128 stands for zero in the data rows.
In each game, the first row plays the second. By how much does the first row win? 15 means about a draw, 30 a big win and 0 a big loss. Wins can go round in a circle. Each row has two weighted sums of its numbers, A and B, taken from their middle values. A row wins by its A times the other's B, less its B times the other's A.
np.array([137, 125, 125, 91, 126, 144, 127, 141, 97, 106])
np.array([82, 150, 180, 155, 122, 151, 139, 78, 162, 166]) -> 13
np.array([83, 79, 36, 121, 151, 177, 94, 160, 149, 144])
np.array([83, 130, 187, 147, 134, 145, 162, 65, 136, 175]) -> 15
np.array([167, 116, 130, 95, 154, 75, 127, 143, 95, 145])
np.array([150, 134, 141, 104, 138, 131, 119, 146, 107, 141]) -> 14
np.array([173, 183, 133, 90, 123, 157, 57, 165, 172, 171])
np.array([121, 81, 77, 171, 140, 51, 160, 122, 111, 81]) -> 6
np.array([82, 164, 167, 172, 120, 153, 105, 86, 204, 173])
np.array([110, 112, 132, 158, 143, 83, 146, 104, 123, 118]) -> 20
np.array([135, 137, 125, 46, 97, 188, 87, 159, 82, 104])
np.array([114, 157, 139, 142, 107, 112, 95, 111, 192, 169]) -> 15
np.array([181, 122, 108, 100, 142, 116, 133, 166, 89, 103])
np.array([129, 132, 62, 59, 69, 130, 40, 166, 135, 109]) -> 13
np.array([119, 103, 128, 211, 178, 104, 173, 117, 154, 118])
np.array([59, 76, 164, 224, 128, 64, 208, 54, 99, 31]) -> 11
np.array([148, 177, 190, 155, 134, 62, 139, 85, 159, 184])
np.array([94, 58, 102, 151, 160, 107, 185, 112, 90, 99]) -> 24
np.array([178, 104, 100, 111, 154, 76, 161, 157, 72, 95])
np.array([184, 126, 101, 93, 112, 106, 106, 184, 96, 89]) -> 17
np.array([113, 79, 92, 152, 144, 110, 149, 136, 113, 96])
np.array([93, 91, 112, 154, 149, 140, 154, 121, 118, 105]) -> 14
np.array([150, 121, 121, 103, 139, 104, 134, 136, 100, 132])
np.array([139, 197, 193, 99, 110, 150, 95, 115, 181, 204]) -> 14
np.array([120, 149, 110, 131, 109, 145, 92, 136, 168, 155])
np.array([110, 61, 93, 122, 157, 119, 178, 133, 63, 92]) -> 17
np.array([213, 141, 88, 73, 88, 110, 83, 218, 87, 49])
np.array([165, 84, 123, 112, 197, 134, 195, 136, 68, 152]) -> 11
np.array([111, 89, 115, 145, 134, 138, 175, 123, 92, 93])
np.array([145, 170, 130, 123, 120, 143, 89, 150, 172, 142]) -> 17
np.array([150, 154, 113, 73, 92, 146, 80, 165, 119, 123])
np.array([162, 188, 163, 124, 78, 140, 90, 149, 154, 109]) -> 12
np.array([157, 85, 115, 98, 147, 94, 173, 140, 54, 97])
np.array([152, 162, 139, 101, 116, 157, 94, 148, 142, 141]) -> 19
np.array([192, 110, 96, 90, 140, 71, 136, 160, 70, 102])
np.array([111, 150, 153, 138, 120, 108, 116, 100, 171, 171]) -> 13
np.array([87, 72, 88, 154, 153, 140, 167, 116, 111, 118])
np.array([81, 149, 166, 155, 131, 128, 131, 86, 167, 174]) -> 7
np.array([118, 170, 155, 150, 93, 170, 93, 120, 193, 154])
np.array([105, 182, 255, 128, 143, 130, 161, 28, 143, 239]) -> 28
np.array([119, 154, 203, 152, 152, 139, 169, 80, 137, 181])
np.array([93, 86, 133, 184, 164, 101, 192, 92, 98, 83]) -> 19
np.array([151, 93, 124, 160, 184, 116, 176, 132, 112, 130])
np.array([46, 47, 63, 211, 169, 67, 172, 83, 141, 113]) -> 3
np.array([141, 177, 139, 137, 104, 161, 83, 147, 192, 146])
np.array([164, 169, 132, 75, 89, 176, 69, 158, 144, 151]) -> 15
np.array([197, 156, 108, 112, 96, 130, 94, 193, 115, 71])
np.array([146, 200, 184, 112, 105, 201, 90, 136, 175, 165]) -> 19
np.array([173, 103, 108, 93, 140, 73, 147, 152, 66, 111])
np.array([183, 197, 162, 140, 76, 120, 76, 165, 150, 66]) -> 11
np.array([164, 184, 117, 130, 83, 67, 50, 147, 188, 155])
np.array([110, 143, 180, 144, 123, 161, 156, 89, 141, 175]) -> 17
np.array([87, 169, 153, 171, 114, 145, 98, 100, 203, 171])
np.array([103, 109, 156, 171, 148, 117, 182, 96, 119, 115]) -> 20
np.array([47, 132, 197, 180, 160, 161, 179, 33, 167, 222])
np.array([87, 120, 141, 153, 121, 161, 145, 109, 131, 99]) -> 16
np.array([173, 149, 101, 60, 90, 144, 60, 182, 117, 105])
np.array([102, 121, 129, 161, 131, 150, 147, 114, 136, 112]) -> 15
np.array([205, 156, 105, 90, 87, 122, 90, 212, 97, 47])
np.array([111, 98, 122, 168, 137, 71, 146, 112, 120, 109]) -> 17
np.array([135, 122, 129, 64, 133, 107, 129, 120, 72, 148])
np.array([96, 88, 125, 154, 149, 111, 179, 113, 107, 101]) -> 24
np.array([139, 74, 116, 112, 157, 184, 153, 159, 58, 71])
np.array([107, 150, 200, 143, 143, 132, 156, 82, 141, 177]) -> 23
np.array([41, 150, 167, 192, 95, 240, 121, 98, 199, 123])
np.array([51, 129, 191, 172, 149, 146, 176, 37, 163, 201]) -> 23
np.array([75, 105, 115, 176, 108, 185, 138, 125, 131, 41])
np.array([161, 133, 151, 151, 154, 100, 163, 124, 112, 119]) -> 15
np.array([113, 121, 137, 163, 143, 140, 137, 117, 137, 117])
np.array([109, 138, 81, 121, 114, 174, 61, 151, 191, 175]) -> 13
np.array([191, 106, 92, 86, 150, 48, 145, 156, 62, 102])
np.array([129, 152, 137, 131, 118, 127, 99, 120, 166, 166]) -> 16
np.array([175, 148, 131, 129, 104, 124, 120, 168, 123, 85])
np.array([201, 124, 100, 98, 146, 107, 122, 179, 90, 107]) -> 14
np.array([71, 113, 131, 178, 116, 180, 135, 120, 144, 65])
np.array([218, 107, 86, 91, 147, 56, 114, 167, 66, 114]) -> 12
np.array([180, 106, 108, 74, 145, 134, 150, 156, 58, 125])
np.array([162, 138, 102, 143, 122, 140, 100, 183, 160, 107]) -> 21
np.array([178, 180, 114, 33, 52, 128, 30, 181, 111, 86])
np.array([137, 118, 108, 152, 125, 116, 132, 154, 128, 79]) -> 14
np.array([131, 101, 118, 127, 152, 146, 146, 138, 98, 110])
np.array([152, 92, 131, 78, 172, 119, 178, 124, 62, 162]) -> 11
np.array([191, 128, 135, 117, 115, 10, 142, 141, 82, 86])
np.array([18, 121, 213, 188, 153, 158, 168, 10, 179, 234]) -> 4
np.array([166, 120, 138, 114, 149, 83, 133, 140, 91, 99])
np.array([151, 145, 96, 76, 91, 128, 71, 157, 122, 106]) -> 14
np.array([56, 118, 175, 189, 149, 139, 177, 46, 152, 168])
np.array([126, 65, 68, 143, 161, 62, 159, 134, 93, 91]) -> 23
np.array([86, 47, 64, 149, 150, 139, 172, 130, 88, 71])
np.array([167, 109, 107, 104, 127, 121, 143, 161, 91, 106]) -> 18
np.array([157, 121, 104, 115, 116, 133, 124, 161, 113, 89])
np.array([107, 96, 114, 145, 133, 151, 152, 130, 109, 80]) -> 14
np.array([106, 119, 136, 122, 127, 139, 147, 111, 111, 118])
np.array([157, 124, 95, 116, 118, 96, 111, 155, 117, 91]) -> 18
np.array([129, 147, 125, 34, 93, 241, 87, 156, 100, 158])
np.array([120, 164, 138, 147, 107, 140, 85, 134, 185, 149]) -> 15
np.array([167, 162, 109, 58, 93, 153, 64, 165, 129, 145])
np.array([115, 136, 149, 156, 141, 158, 133, 124, 158, 133]) -> 15
np.array([175, 123, 128, 97, 141, 66, 142, 129, 98, 142])
np.array([105, 146, 163, 158, 145, 127, 127, 97, 163, 163]) -> 15
np.array([138, 141, 69, 64, 69, 135, 49, 173, 134, 107])
np.array([88, 55, 66, 161, 163, 80, 156, 114, 116, 110]) -> 16
np.array([141, 159, 129, 100, 108, 139, 82, 152, 152, 151])
np.array([87, 90, 128, 177, 156, 115, 185, 91, 113, 110]) -> 18
np.array([77, 91, 118, 198, 125, 148, 171, 114, 118, 44])
np.array([124, 193, 143, 166, 90, 130, 63, 130, 230, 157]) -> 14
np.array([147, 148, 124, 60, 100, 187, 93, 152, 104, 131])
np.array([162, 156, 135, 102, 117, 165, 97, 144, 152, 148]) -> 12
np.array([61, 132, 140, 140, 95, 187, 137, 97, 115, 96])
np.array([158, 140, 155, 99, 152, 142, 125, 130, 115, 176]) -> 4
np.array([165, 137, 92, 131, 118, 141, 110, 170, 144, 114])
np.array([51, 130, 182, 165, 149, 151, 171, 42, 160, 204]) -> 13
